Each path below is one point turned by a fixed rotation once a step. After each direction that follows a path, write how fast that rotation turns it, in degrees each step (0 if it stays still).
Each turn is a multiple of 5 degrees from 10 to 175, or 0.
Each row of a path follows its step; steps can be skipped.
Path 1:
step 0: +1.00	-0.97	+1.09	+0.74	+0.88	-0.40	+0.10	+0.51	-1.00	-2.82	+0.68	-2.93	-2.36	+0.34	+3.33	-3.32	-1.10	-0.63	-0.38	+1.56	-0.57	-0.94	-2.31	+1.56	-0.40	-2.15	-0.24	-0.87	-1.73	-2.92	+0.42	+0.66	+0.02	-0.54	-1.37	-0.60	-0.62	+0.41	-2.74	-0.28	-0.63	+0.65	+0.42
step 1: -1.07	+1.47	+0.47	-1.58	-1.31	+1.03	-2.54	+0.62	+1.55	+0.89	+0.15	-0.60	+1.31	+1.84	+2.88	+1.96	-0.12	-0.58	-1.98	-0.29	-0.81	+1.13	+2.47	-1.72	+0.85	-1.58	-0.20	+0.07	+0.11	+0.61	+1.09	-1.18	-0.60	-1.74	+0.48	-1.84	+0.14	+0.82	+4.30	+1.61	-0.74	-1.68	-2.10
step 2: +1.85	-1.26	+2.57	+0.48	+0.29	+0.35	-1.59	+0.63	-0.58	-1.88	-0.09	+0.13	-1.96	-1.09	-4.19	+0.56	-1.35	+2.64	+1.04	+1.55	-0.03	-0.42	-0.32	+0.91	+0.00	-1.07	+1.95	+0.76	-2.65	+0.30	-1.67	-1.14	-0.55	-2.07	-1.47	+2.08	-0.28	-1.09	+1.37	-2.16	+1.47	+0.82	-0.33
step 3: -1.42	+2.41	-1.45	+0.32	-2.09	-0.66	+0.35	+0.30	-1.04	+0.32	-2.59	+1.86	-2.35	-1.36	+2.94	-0.33	+3.21	-0.99	-2.01	-1.46	-0.98	+2.19	-1.29	+2.53	-0.87	+0.88	+0.88	+0.71	+0.97	-0.03	+0.26	-1.45	-0.10	-0.34	+1.72	-0.93	-1.73	+0.64	+0.66	+0.53	+2.63	+1.36	+0.52
step 4: -0.98	-3.19	+1.65	-1.98	-0.16	+0.39	-2.05	-2.79	-3.06	-1.96	-0.57	-0.90	+1.10	+2.33	-2.09	-1.71	+0.34	-0.36	+1.13	+0.85	-1.80	-0.76	+0.87	-1.87	-2.58	-0.43	+0.22	+0.65	+2.46	+0.73	-0.31	+2.37	-1.24	+0.70	-0.68	-0.22	+0.76	-0.77	+0.47	+1.29	+0.48	+0.82	+0.12
step 5: -0.15	+0.80	-0.73	+1.80	+1.01	-0.37	+1.80	+0.86	+1.26	+0.21	-3.19	+0.55	+0.30	+1.70	+1.81	+0.68	-0.64	+0.83	-1.18	+3.84	-1.18	+0.33	+0.65	-0.45	+2.11	+0.96	+2.04	-2.86	-1.58	+0.28	+0.41	-0.26	+2.19	+1.04	+0.00	+2.85	-2.14	+0.37	+0.04	+1.83	-0.50	+0.54	+1.82
step 6: -1.84	+0.62	+0.24	-3.15	+0.00	-2.80	-1.29	+3.23	-1.36	-1.23	+0.11	+0.20	+0.12	-2.84	-0.26	-1.47	+1.88	-0.48	+2.59	-0.95	+0.27	-1.82	+0.49	-1.75	+0.10	+0.88	-2.27	+0.57	+0.15	-0.20	+1.12	-1.19	+0.39	+0.12	+0.43	+1.05	+0.13	-2.72	+1.50	-0.03	-1.89	+0.31	-2.48
step 7: +2.27	+2.52	-1.56	-0.10	+1.19	+1.78	+0.54	-2.50	+1.99	-0.25	-1.26	-0.89	+0.58	-0.78	-0.59	+0.85	-0.17	+2.60	-0.23	-0.12	-1.72	+2.15	+0.39	-0.61	-0.40	+0.63	-2.30	+0.33	+2.07	+1.59	+0.10	+2.50	-0.15	-2.06	-0.32	+1.50	-1.85	-0.80	-0.58	-2.97	+1.03	+0.22	+2.51
step 8: -0.89	-1.44	+0.50	+0.47	+2.29	-0.66	+1.17	+1.32	+0.71	-1.22	-0.02	-1.56	-2.65	-0.16	+0.98	-2.17	+1.26	-0.20	-0.56	-0.74	+4.22	-0.85	-1.30	-1.53	+0.17	+2.32	+2.61	-0.22	+1.30	-2.36	-0.29	+0.56	-0.78	+1.68	-0.13	-2.54	+0.84	-0.26	+2.04	+0.10	-0.40	+0.69	+2.15
step 9: +0.70	-0.23	+0.31	+0.50	-0.13	-0.03	-3.08	-0.33	+0.95	+1.12	-0.44	-1.78	-0.05	+1.61	+2.30	+0.43	-0.40	-1.05	-2.05	+0.80	-1.24	-1.61	+1.79	-0.59	-2.63	-0.01	-1.36	+0.55	-0.36	+4.10	+2.75	-1.35	+1.00	+0.69	-1.36	-1.07	-0.23	+0.20	-2.63	-2.21	-1.86	+0.17	-0.97
Directions:
+0.07	+0.52	+0.36	-0.30	+0.30	-0.23	+0.05	-0.58	-1.06	+0.51	+0.74	+0.32	+0.15	-0.14	+0.79	+0.32	-0.20	-0.04	-0.14	+0.02	-0.64	-0.41	-0.01	-0.30	-0.53	-0.16	-0.85	-0.52	+0.32	-0.24	-0.62	+0.46	-0.36	-1.46	+0.54	-0.50	+0.03	-0.19	+0.14	+0.36	-0.26	+0.18	+0.95 -> 115
+0.27	-0.21	+0.06	-0.28	-0.74	+0.69	+0.03	+0.32	-0.54	+0.00	-0.15	-0.29	+0.77	+1.14	+0.65	-0.05	+0.45	+0.68	+0.46	-0.57	-0.20	-0.10	+0.46	+0.10	-0.59	+0.78	-0.22	+0.57	-0.05	+0.19	-0.29	+0.15	+0.42	-0.06	+0.96	-0.48	-0.07	-0.23	+0.16	-0.76	-0.54	-0.09	-1.13 -> 135
+0.42	-0.38	-0.12	-0.26	+0.27	-0.11	-0.67	-0.06	-0.52	+0.19	+0.61	-0.53	-0.81	+0.07	-0.81	+0.97	+0.22	-0.23	-0.49	-0.38	-0.28	-0.31	+0.68	-0.11	+0.18	+0.61	-0.24	+0.20	+0.30	+0.68	+1.03	+0.59	-1.12	-0.01	+0.23	+0.56	+0.04	-0.11	-0.23	+0.63	-0.22	-0.06	-0.83 -> 145
-0.04	-0.29	+0.91	+0.29	+0.17	+0.63	+0.21	-0.23	-0.40	+0.09	+0.87	-0.29	-0.92	-0.46	-0.04	-0.40	+0.37	-0.09	+1.04	+0.16	-0.41	+1.39	+0.31	-0.42	+0.12	-0.20	+0.08	-0.08	-0.40	-0.11	-0.27	-0.20	+0.07	+0.71	+0.00	-0.24	+0.57	-0.96	-0.05	+0.20	-0.69	+0.70	-0.08 -> 175
+0.52	+0.63	+0.05	-0.14	+0.24	+0.87	-0.28	-1.14	-0.33	-0.09	-0.49	+0.02	+0.19	-0.83	-0.06	-0.04	-0.40	-0.25	-0.21	+0.28	-0.64	-0.71	+0.21	+0.99	-0.56	+0.15	+0.46	-0.42	-0.80	-0.53	+0.41	+0.57	-0.04	+0.64	-0.32	+0.33	+0.14	-0.12	+0.04	-0.96	-0.71	-0.17	-0.06 -> 155
-0.50	-0.22	+0.18	-0.29	+0.40	-0.64	-0.41	-0.52	-0.14	-0.16	-0.31	+0.40	+0.10	-0.01	-0.15	+0.32	-0.01	+0.53	-0.51	+0.33	-0.33	+0.45	+0.56	-1.11	+0.09	-0.17	-0.76	-0.33	-0.42	-0.33	+0.05	-0.04	-0.02	+0.49	+0.41	-0.32	+1.16	+0.41	-0.49	-1.23	+1.07	-0.22	-0.44 -> 140
-1.04	-0.22	-0.77	-0.27	-0.34	-0.84	-0.77	-0.47	-0.07	+0.34	+0.10	-0.23	-1.28	-0.13	+0.75	+0.00	-0.19	-0.69	+0.33	-0.32	-0.11	+0.09	-0.27	+0.55	-0.56	+0.06	-0.89	-0.05	+0.21	-0.19	-0.07	-0.33	+0.95	+0.28	-0.37	+0.01	-0.38	-0.13	+0.19	-0.13	-0.31	-0.73	-0.57 -> 130
